Each path is a new rotation, seen through one point. The rows after it are directions, each followed by how far the rotation turns it, in degrees a step (0 if it stays put).
Each turn is a multiple of 5 degrees from 10 to 175, or 0.
Each row of a path follows its step; steps can be skipped.
Path 1:
step 0: [ -2   9   2  21   8 -24   0 -16  -1 -25  16  -2 -29  16  12 -18 -49 -21
 -20   3  13 -16 -18  10  -7 -45 -34 -23  31 -25 -17 -20]
step 1: [ -9  18  -1   9 -17  31 -12  57   3 -27  18  14 -27 -18  12   3   0 -16
 -12  -6 -17 -32  43   8 -36   4   1  -6  -6  33 -13  -9]
step 2: [-40  23  -8  17  -8  20 -21 -25  12  14   3  15 -39  -5  17  15 -40  43
   2 -12  11  -5 -21   8 -12 -35  13   2 -13 -16  14  27]
step 3: [  3  -1  17   2 -15  11   0  49  19  40  -2   7  -9  32  10 -16  44   8
 -10 -29 -31 -28 -22  20 -15  -6  -8 -40  -3   0   7  12]
step 4: [-11  17  47 -13 -13  -4 -34 -20 -26 -13 -14 -11  19 -11  28  -6 -20  13
 -18 -41  -7  26  11  50   7 -21 -21  -3   2 -10  12  19]
step 5: [  6  -9  19  28 -18 -12 -18  -7  50 -38 -21  16  -6 -10  18 -26  29 -14
  14  -7 -17 -22  -3  -6  29 -17   9 -35  12  40   3   9]
step 6: [-14  35   8 -13   2 -22 -67   0   8  12   7 -27 -14 -24 -10 -36 -21 -21
   4  28  -1 -18 -11  26 -18 -11  -1  17  30 -11   8  -6]
step 7: [ 33  17  13 -12 -36  28 -32   6  16 -16   2  12   1  10   9  32   9 -15
  -1  24 -42 -15 -11 -12 -14   1  43   7 -32  19   1  28]
step 8: [  0  39   9 -29  11 -26  -8 -31  16   1   5 -11  12  17 -28 -23  -6  33
 -31 -15  17  -9 -31 -29 -24 -32   8  -8  -6 -20  16  33]
step 9: [ 33  10  39  -3 -15  21   1   7  14 -24   1 -19  19  42 -25  13  39  22
 -13  -4 -21 -34   8  21  -5  11 -27  13  17  24   8 -19]
Speeds:
[ -4  -5   3  -1  12  -8 -15  -6   1 -11  16   0 -17  -2   1  -1  -6 -10
  -1   1  -2   3   2   0  12  12  -3  -9  -1  14  -4 -14]
70
[ 14  15  11  -6  -5  -5 -11  -7   8  -1  -2  -2   6  -8 -19   2  10   6
   0  16   2   4  -4   0   6  11  -4  -7  -4   0   8   7]
20
[ -6   5  11   8  12  -1  -4  -1  -8   2  12  13   3  -5 -14 -16 -10   2
   2  -7   1  15  -2  -2  -5   0   4  10   8 -10  -3  11]
175
[ 10  -2   5  14  -6  19   2   4   9   5   6   0  -3   7  -6   5  13 -19
   0  -9   4   0   1  -6   7   4   3  -1   6   6 -14  11]
170
[ -4 -10   2   1 -18  -5  -4  -7   0 -12   0  13   4 -15   2  20  -4   2
  -1 -14   4   4  -5  -4   0   4   7  10  -9   4   1   6]
130
[  9  -3   9  -7   0  13  -5   3   1  -2   2  11  -4  -3   7  -2  11 -11
 -12   5   6  12   6   7  -7  -7  -3  11 -11 -10  10 -16]
125
